A hidden rule labels the rows of this table. It goes by one to three of the table's principal directions, not those with the most spread.
[  8  19  -6  24 -23  -3  11   4   4  14  -8  -7 -14 -27 -15   6   6   4
  -9 -18   6   3  15   2   9 -17 -26  11 -17  14  -7  -3] A
[  6  15 -24  10  16   0 -19  20  12  13  -6   6  18  -5 -20  14  17  -4
 -29  18 -33 -11  10 -18   3  19  23 -15 -11 -15  10 -41] D
[  57    4 -127   58  -81  -12   16 -103   83  -32    8  -49   14 -113
    2   62  -24  127   84   36   53  -29    0 -127   21  -94  -72   48
   30   56   11  -46] C
[ 15   4   8  59 -68 -17  49  -4 -10  25 -25 -18  -9 -40   8   9 -23  10
   9 -60  54  61   7  26   1 -51 -67  38  -2  46 -36  46] C
[-35  -1  -2 -36  43  -8 -10  57  -4  50  72 -31  -3  27  27   1 -33  -2
 -36  19  47 -22   9  25 -36  14  67 -42  56  -4  28  13] A
[-29  16  20  48 -30 -34  35  23 -23  16 -19   0   4 -47  47 -24 -42 -15
   4 -24  39  15 -19  15  -4 -45 -16  38  20  45 -52  33] C
[ 13   0  46  70 -11  30  84 -23  -8  50 -19 -22 -47 -11  10  20 -28  14
 -16 -36  53  27  14  70 -45 -20 -37  29  -8  39 -23  -4] B
[  7  26  18  35  17  26   6  -6   2  21 -35  28 -29  -6  17  16  24 -20
 -22   7  -8 -39   9 -10 -22   7  10  13 -31  -9   1 -50] B
[-19  10  26  24  17  11  -7  -9  -4 -55 -35  59   9 -14  55 -36   5 -22
  30  21 -35 -48 -23 -32  -3 -16  15  55 -22   0 -47 -44] B
[ 20 -31  -9  13 -18  -5  28 -12  18  48   2 -40  10  -6 -31  14 -22  37
 -11 -23  26  61  32  33 -20  17 -27  13   0  13  13  34] B
[-35   7  -9 -44  24 -23 -48  30  -8 -19  14  33  24  11  16 -33   9 -26
  14  33 -25 -38 -22 -33   8  12  44  -4  20 -20   8  13] C
[  24  -82  -43  -99   31   13  -25  -20   49   13   81  -67   47   70
 -119    3  -12   88   -7   15  -29  105   51   43    2  100  -26  -49
    4  -35   60   45] B
[-46  19   6 -16  43  -9 -25  26  -7  -4  12  20  -2   5  51 -13 -10 -24
 -13  37  -1 -56 -21 -27 -12  12  53 -16  23  -7   1 -27] C
[  0  23  39  46 -50  -8  55   9 -43 -11 -34   6 -18 -22  12  10 -14 -35
  -4 -40  16   1 -37  33  13 -55 -24  -7   8  29 -45  28] B
[ 14 -31 -75 -75  17  -8 -64 -21  44  12  40 -25  28  34 -66  19  30  50
   5  31 -26  34  34 -45  14  66 -13 -50   3 -38  87   4] E
[ 15 -19  25 -14   0  -4  -3  25 -14   0 -15   4  28   5 -26 -31   6 -28
 -15 -14 -42  16  11  37   9  17  26   9 -24 -19 -14  24] B
[-12 -30  15 -19  38  -8  20 -24  -3  42  -7  -6  -8   4  33 -11   2 -14
  -6  16  -4 -42  11   6 -45  38  66 -19  27 -14  68 -15] B
[ 23  -1 -24   5 -32  -9  -7 -32  12 -24 -26  13   5 -17 -17  18  25  10
  26  -9 -16   8  -4 -44  21  -8 -27  15  -9  -2   7  10] B
[ 14 -13 -44   4   2  12  24 -32  30  27  42 -56 -15  13 -27  61 -10  62
 -18  -2  33  40  24   0 -12  18 -36 -63  27  12  52 -34] E
[ 34  33 -11  -4  -6  -3 -10 -33 -13  15 -51  13 -39  -2 -53  47  64 -36
  -9   8 -29 -42 -24 -33  25  12  18 -30  -9 -26  49   5] D
[ 31 -53   4 -17  13  13  40 -44  22  25  26 -43  -3   9 -23  10 -12  43
   4 -12   7  41  34  32 -28  33   1  -5  18  -1  38  12] B
[-15  37  10  34 -28 -18   3   3 -13 -50 -25  43   5 -56  56 -19 -12 -20
  35   5   2 -30 -45 -56  25 -60 -14  50  10  26 -77  10] B
[  6   3 -41 -12   9  -3 -38 -17  25 -29 -11  17  19   0 -14  19  34  11
   2  20 -47 -11   6 -62  21  27   0 -18 -15 -22  27 -46] C
[  4 -31 -16 -60  24   6 -47  21  13  16  20 -34  26  56 -65   7   1  13
 -39  11 -20  38  24  30   7  68  11 -44 -24 -38  33  21] A
[  0   2  42  40 -26  -9  23  46 -30  13 -36   5  20  -9  -7 -31 -16 -37
 -25 -42  -7  38   5  68   4 -18  -9  34 -34  14 -57  28] C
[-17 -11  15  -4  -7 -11  24  14 -10  51  27 -15  -2  -7  20 -22 -45  11
  11   1  60  18  -3  33 -35 -17  -5  21  38  21 -10  67] C
[  7 -17 -13 -34   0 -12 -33 -16   8 -14 -13   6  27 -10  -2 -20   0   1
  21  25 -20  -3  -9 -36  13  15   7  11  -6 -18   1  27] D
[  5   1  13  27  -6  12  14   0  -2   9 -14 -14 -18  17   0  22  -2   0
 -20 -29  22  30  11  30  -5   1 -22  -1 -21  10  -6 -11] C
[ 14 -12 -38  -8 -18  -3  -8 -31  25  12   2 -20  -2  -1 -16  31   7  36
   7  -3  15  22  18 -30   0  13 -35 -18   0  -1  40   1] C
[-18  29  13  19 -11   2   6 -17 -13 -38 -19  39 -17 -24  45  -7  -7 -12
  38  21  15 -49 -49 -41   5 -46  -8  32  14  16 -43   4] B
[-43  45  -3  65 -15  19   1  45   2  46 -15  22  -6 -22  26 -21 -27   7
 -28  15  33 -26  17  19 -35 -33 -56  24 -47  27 -34 -53] C
[ 10   2  -2  22 -37 -11 -12   3  -1 -31 -50  32  24 -10 -23  -9  29 -16
   8 -31 -44  27   6 -11  28  -2 -37  31 -47  -4 -23   1] B
[ -1   2  20   7  -5   0  -9  43 -16 -16  -1  11  22   9   1 -25  -2 -25
 -11 -20 -16  21   4  32  14 -12   4  14 -20  -3 -41   5] D
[-14  -2  31  40   8   7  32  19 -14  32 -24  11   3   0   8 -24  -9 -17
 -21 -11  -8  -1  13  54 -32   3   6  20 -20   9  -9 -24] D
[ -9   5  16  -9  29  26  12   7   1  25  44 -11 -22   9  17  -6 -31  17
  -1  27  42 -13  -4  21 -30  -8   8   3  23   7 -16   8] C
[ -4   0  15  50 -10  -5  20 -27   3 -33 -39  35  19 -57  69 -39 -27   2
  50  14   3 -18 -24 -37  -9 -46  -6  87  -2  29 -67 -12] E
[-50  72 -21  64 -19 -30 -14  97 -24 -38   2  11  16   8  13  50 -13 -34
 -55 -23  11   5 -46  -4  42 -45   4 -37  20  31 -67 -40] C
[ -7   1  -9 -26  35  -9 -41  17   6   7  -2  11  10   8   7 -13  29 -24
 -18  14 -36 -24  19 -22   3  38  48 -12 -12 -29  33 -29] D
[-14  15  15   3 -22  -6   2  16 -18 -23   0  11  -6  -5  21  -4 -14 -15
  11  -8  21 -11 -26  -3  11 -34  -9   7   9  12 -36  28] A
[-23 -11  19  -9  26  -3   4  16 -11  23   6   4   4  11  30 -22 -13 -16
 -10  11   5 -22   2  20 -30  14  40  -5  14  -5  16  -4] C
[ 51 -47 -15 -55  51  32 -29 -60  29 -34 -12  -3   8  54 -60  31  60  10
   1  27 -81 -19  17 -22   6  79  58 -32 -24 -63  76 -47] C
[ 37  -3 -14  20 -16  28   8  -9  19  47  -4 -33 -12   7 -49  36   1  33
 -31 -14  22  50  36  27  -9  14 -53 -10 -37  -1   9  -4] D
[  8  -1 -14 -54  31  35 -47   0  17  -7  40 -20 -13  49 -42  15  10  22
 -18  28  -3   7  13   2  13  38 -15 -45 -24 -31  18 -13] C
[-20   4  24  13 -10 -26  -6   8 -22 -20 -29  29  15 -33  68 -49 -18 -34
  34  -2  10 -15 -26 -17   5 -36  15  54   6  16 -45  25] E
[ -2   3  -4 -17   1   1  -5  13   8 -26  32 -12   4   1 -25  -5  -2  16
  -9 -10 -19  26  11   7  26   9 -21 -12  -6   4 -20  -2] B
[ -2  61  17  98 -26   2  40  31 -22  34 -46   5 -31 -43  25  32  -8 -32
 -43 -25  32 -18 -13  17  -4 -52 -15  12 -16  36 -48 -39] E
[ 20  12 -43   8 -49  -9 -12  -8  15   7 -11   7   5 -12 -47  24  28  20
  14 -12  -3  16  11 -29  16 -14 -52   2 -14   1  22  18] A
[-11 -35  27 -59  51   0  -8 -12  -2 -27  44  11   8   9  47 -59  -9  -7
  42  27 -14 -34  -3  -4 -16  12  68  22  37 -16   8  13] C
[ 20   3  29  14  12  34   1  11  -4 -12 -13   3  -3  18 -30  -5   5  -9
 -22  -6 -24  16   9  43   8   9 -10  15 -47 -10 -41 -19] C
[ -3   5  -4   9  -3   8  -2  33   9  -1  29 -22   7   6 -13   2 -19  19
 -24 -16  12  36  21  28   8  -4 -25  -2 -14  11 -30 -10] B
[  0 -39   2 -51  41   9  -7  -6   8  29  23 -23   5  49 -39   2   1  11
 -16  22 -13  -4  14  34 -27  59  47 -29  12 -30  57  14] A
[  8  40 -10  25 -51  -2 -10   6  -6 -26 -20  -4 -10 -39   7  21 -14  -1
  -5 -10  25   6 -23 -33  42 -48 -59  -3 -23  19 -59  13] B
[ -9   5  47  19   7  11  -2  19 -22 -38 -40  46  13   5  20 -39   6 -42
   4  -5 -39 -17 -16  21   4  -7  15  45 -38  -7 -55 -11] B
[-33  13  29   4  29 -13  -6  12 -15 -23  -8  52   7 -32  83 -57  -5 -40
  33  28 -14 -73 -24 -34 -16 -25  62  52  20   3 -29 -16] C
[-20  15  -4  46 -18 -28  42 -23 -14   1 -28  -6 -21 -29  48  31  -7 -11
   0 -19  25 -18 -25 -21  -5 -26   4 -22  38  33  19 -25] C
[-25  95  -4  51 -16  -4 -14  61 -31 -50 -18   7 -23 -21 -23  19   4 -44
 -39   5 -13 -56 -56   1  68 -63  -2 -21 -21  25 -76 -49] D
[ 39  84 -62  -3 -45  32 -64  -5  13 -41  -6  -6 -51   4 -58 108  53   5
 -34  14   9 -34 -25 -87  76 -31 -69 -87 -42 -20  -1 -40] C
[ 38 -39 -45 -59  14  16 -31 -48  45 -26  54 -23  15   7 -19   7   9  61
  40  26  -6  21  25 -49  10  22 -10  -6  13 -21  33   0] D
[ 35 -47 -39 -71   9  10 -44  -7  28 -12  56 -37  37  37 -52  -1   1  44
  15  15 -11  51  26  -1  18  31  -4 -27   4 -31  31  27] E
[-33 -36  77   2  46  17  75  -7 -38  28  19  -8 -25  29  69 -30 -50 -23
   4   8  41 -45 -23  82 -74  -5  75  -3  59  14  11   7] C
[ -3  29   0  69 -63 -15  46 -10  -9 -14 -15  -6 -16 -52  31  14 -32  17
  21 -42  55  44 -20  -5  18 -73 -83  32  11  60 -65  19] E
[ -5  23  62  84 -43 -13  81  15 -46  -1 -44  12 -15 -51  43 -20 -34 -40
   6 -47  27   0 -34  53  -5 -76  -8  54  11  53 -82  26] C
[ -9  19  21  34 -17   6  27   6  -8  32 -13  -6 -28 -13   9   8 -19   1
 -19 -21  39  18   5  26 -14 -14 -41  11 -14  23 -25  13] B
[  84  -24   41    9  -39   30  113 -118  -16   21  -11  -11  -71  -29
  -36   28   25   19   67  -29   21    3  -14   24  -20  -39  -33   17
   43   15   35   67] D
[ 13  15   3  -3   2  10  21 -15 -13  -7  11  -8 -32  23 -34  42  16  -3
  -3  -3   6  -4 -27  11  11  -4   3 -35  27   0  14  10] D
[ 30 -69 -34 -33   1  14  13 -31  49  27  54 -59  45  24 -78   9 -43 100
   5   6  11 121  40  35 -16  54 -65  -1   8   1   7  48] D
[  0  39 -39  19 -31 -23 -31  17   9 -10 -24  17   2 -27  -9  29  33 -11
 -14 -13 -16  -4   3 -57  35 -10 -24 -10 -18   0   2 -19] B
[ -1 -22  36 -22  -3 -13  -8  27 -31 -28 -18  17  36  12  -8 -52   0 -43
   7 -14 -44  14 -13  40  20   2  26  13 -14 -16 -29  36] E
[ 14 -18  10 -14   5   3   0   6   0  38   8 -15  -5  10 -12 -15   8  -3
  -8 -18   6  23  35  35 -13  17   3   4 -13  -9  26  17] D
[ 34 -49 -26 -52 -28  -6 -33 -31  11 -41  -8  -2  50  24 -81 -29  25  23
  45  -2 -57  51   6   3  38  23 -34  10 -28 -27  21  47] E
[  5  26 -10   1 -17   1 -14   8  -2 -25  -1  16  -3 -17   1   5  13  -9
   6   6 -10 -25 -12 -31  23 -26  -9  -3  -7  -2 -18  -8] A
[  2  -8 -15 -67  12 -16 -69  13  -3 -46  -6  20  29  24 -17 -13  38 -33
   2  19 -60 -28 -11 -43  40  32  46 -30 -12 -47  24   9] B
[-12 -43  29 -32  30  -6  11   9 -15  -5  25   3  23  23  31 -41 -15 -16
  16   3 -11  -8   0  34 -26  12  62   4  33 -11  15  15] C
Here are more rows. What is the label of each one?
[ 32   6 -17  -1 -22   5  -1 -14  14  12  -2 -15  -9 -18 -44  13  19  16
  -6 -13 -10  21  24  -6  19   3 -37  -3 -25  -3   9   6] -> B
[-17  -2  11 -12  11 -11 -16  25  -9 -13  -6  12  21  11 -11 -24   2 -19
 -11  -1 -31   8  -3  14  12  19  13   3 -12  -9 -15   7] -> B
[-18  35  17  76 -67 -11  37  29 -28 -47 -24  17   1 -21  22   5 -24 -11
   9 -56  28  42 -31  22  30 -77 -78  25  -9  52 -89   6] -> C
[  9  11  19  51 -15   5  35  -1  -8  23 -43  13  -7 -23   0   3   6 -15
 -17 -18 -11  -4   8  20 -15  -9  -9  21 -25  11 -12 -20] -> B
[  4  58  -3  52 -32  11   4  41  -5 -12  -7  -1 -15 -21 -23  33  -4  -4
 -38 -19  10  11  -8   5  34 -40 -48  -3 -30  22 -68 -20] -> B
[ 30  21  16  62 -31  26  41 -36  -5   3 -44  10 -40 -17   1  33  15   0
   9 -25  21   0  -5   5  -4 -37 -45  28 -26  20 -19 -19] -> D
[  7  14  17 -12 -20  -3  -3  26 -16 -21  20  -1   3 -15   6 -13 -18 -11
   6  -7  13   9 -18   3  25 -34  -9   7   9   6 -56  47] -> B
[-13  -5  15   5  -1 -16  21  14 -15  13  21 -28  -7  -1  28  -5 -30  -4
  -3 -22  42  26  -5  30  -4 -16   7  -5  33  23 -11  26] -> E
[ 18 -24  12 -28  18   8   0 -17   7   5  23  -8   2  -9  15 -30  -8   9
  24  13   3  -4  13   1 -11   2  22  24   9  -8   1  18] -> D
[-30   1   0 -42  26 -20 -30  24  -9 -17  15  11  11  12  14 -21   9 -27
  -6  18 -28 -38 -10 -16   9  21  51 -28  17 -19  22  -4] -> B
[  8  13  -1   7   4  15 -16   2   5 -10   0  24   1  -3  11  -4   7  -1
  15  18   0 -19  -5 -21  -3 -16   1  27  -8  -6 -20  -9] -> D
[  4   0 -72 -68  11  -4 -80   7  30 -29  44  -8  27  37 -61  20  39  28
  -2  28 -40  20  15 -52  44  42 -20 -67  -7 -39  52 -20] -> E
[ 12  41 -58 -15 -24 -21 -54  12  13   5 -17  -6  -6 -15 -35  57  41 -10
 -34   7 -15 -22  -1 -74  43  11  -5 -57 -14 -21  38 -11] -> A
[ -8   0  36 -12  13  -3  18  -8  -9 -30  16  15 -12 -24  42 -35 -13 -10
  28  -1  -2 -19 -13  -8   2 -17  19  35  21  11 -39  18] -> A
[ -4  23 -20   4  -9  -3   1 -10   8  12   7  -5 -25 -17   5  25   8  10
  -4   4  18 -22   1 -32   1  -9 -15 -22  11   7  21 -12] -> A
[  6  30  26  32 -30   0  28   3 -19 -10 -27  10 -24 -24  -4  12   1 -20
  -8 -24   5  -4 -19   7  17 -30 -25  12 -11  17 -43  18] -> A
[ 13  16 -30  23 -21   1 -22  -5  16  -2 -27  15   6 -10 -22  16  29   7
  -3  -8 -19  20  17 -29  18   3 -44   6 -38  -4   5 -28] -> E
[ -6 -31  43  -8  -4  -2  37   2 -26   1  10  17  15   6  23 -41 -30 -12
  37   1  14  -7 -24  41 -32 -25  28  36  38   6 -21  61] -> A
[ 42   1  -5  24  -8  20  25 -23  15  47  -8 -24 -31  -7 -17  48  15  13
 -22 -17  24   6  30   5 -21   3  -5  -7  -9  -2  31 -11] -> A
[ -49  -50   38  -71  126   31  -14  -15   -9   45    7   31   -9   96
   13  -43   29  -36  -13   78  -54 -117    7   47  -93  104  127  -41
   16  -67  127  -64] -> C
[-12 -24  48  19 -14 -13  57 -11 -23  33  -3  -3  -7 -31  64 -43 -51  -5
  35 -16  59   5 -11  37 -44 -38   8  58  38  35 -30  65] -> B
[ -4   7 -26  32  -9   3  16 -27  20   7   3  -4 -17  -8  23  35  -1  33
   8  -5  31  10   8 -29 -15 -10 -37  -7  13  20  19 -35] -> D
[ -9   4  25  -7  -8 -13  -3  45 -21  18  -6 -14  11   3 -24 -17 -18 -24
 -35 -19  -3  30   0  47  14  10   1  -3 -16   0 -33  45] -> A
[-28  -8  -5 -23  51 -10  28 -12 -12  70  41 -41 -42  26  48  38 -11  -8
 -27  20  55 -46  -5   9 -53  25  79 -90  85  -1 105 -23] -> E
[-34  45 -37 -39  47  17 -88  66   4  -6  50   1  -4  56 -23   8  21 -11
 -42  41  -6 -23   3  -8  25  23  11 -63 -21 -30  15 -56] -> E
[-29  -3   8 -56  38  -6 -42  34 -18 -43  42  35  24  29  26 -50   3 -30
  32  39 -25 -49 -30 -10   6  -7  65  -2  33 -24  -5   9] -> E
[   2   25 -123  -43   35   -4  -77  -32   65   27   33  -25  -14   13
  -42   86   64   52  -34   53  -23  -32   39 -118   14   71   -4 -112
    5  -38  127 -103] -> E
[ 21 -11 -30 -18   3   4 -36   6  23  -7  -3 -10  32  18 -65  10  20  18
 -22   3 -46  45  24  -2  26  43 -20 -15 -39 -24   7 -11] -> D
[ -7  -2  25  12  -3  -5  51   7 -16  45  21 -35 -23 -11   9   4 -39   4
 -15 -14  50   8  -3  48 -25 -16   9  -8  38  26  -4  36] -> B
[ 20 -17  10  -3 -15  -2   4  -7  -8  -3  -6 -21  -4  17 -18   3   5  -3
   4 -37  10  50   9  31  16   1 -19   4 -10   3   0  30] -> E
[ -21   -4   57   51   -3    1   18   23  -24  -35  -39   38   39  -31
   63  -74  -49  -24   21   -3   -7   25  -25   30   -4  -37  -15   88
  -27   27 -119    6] -> E
[  7  -3  36  10 -27 -22   2  28 -32   6 -49  29  25 -20   2 -44   4 -53
   6 -21 -22  -1 -11  25   6 -18  21  48 -21  -5 -34  56] -> B
[ -8 -13  17 -17  33  11  -5  21  -5 -12  26   9  13  23  12 -25  -4 -10
   3  14 -15 -18   0  23 -13   5  46   5  11 -11  -4 -15] -> D
[ -8  16   8  54   1  18  31 -29  12   4 -24  12 -38 -13  35  21   8  12
  -2 -17  18 -11  16  -9 -22  -9 -32  18 -19  22   4 -60] -> B
[-12  22 -12  21  -7  -4 -10  58   1 -19  23 -13  22  12 -26  18 -17   6
 -35 -16   0  40  -3  22  27 -10 -15 -12  -4  14 -50  -9] -> C
[ 37 -62 -17 -55  94  59 -58  98  57  92 121 -92  39 105 -62  16 -35  57
 -95   9  40  82 116 111 -59  90  78  -9 -28 -48  24 -17] -> A
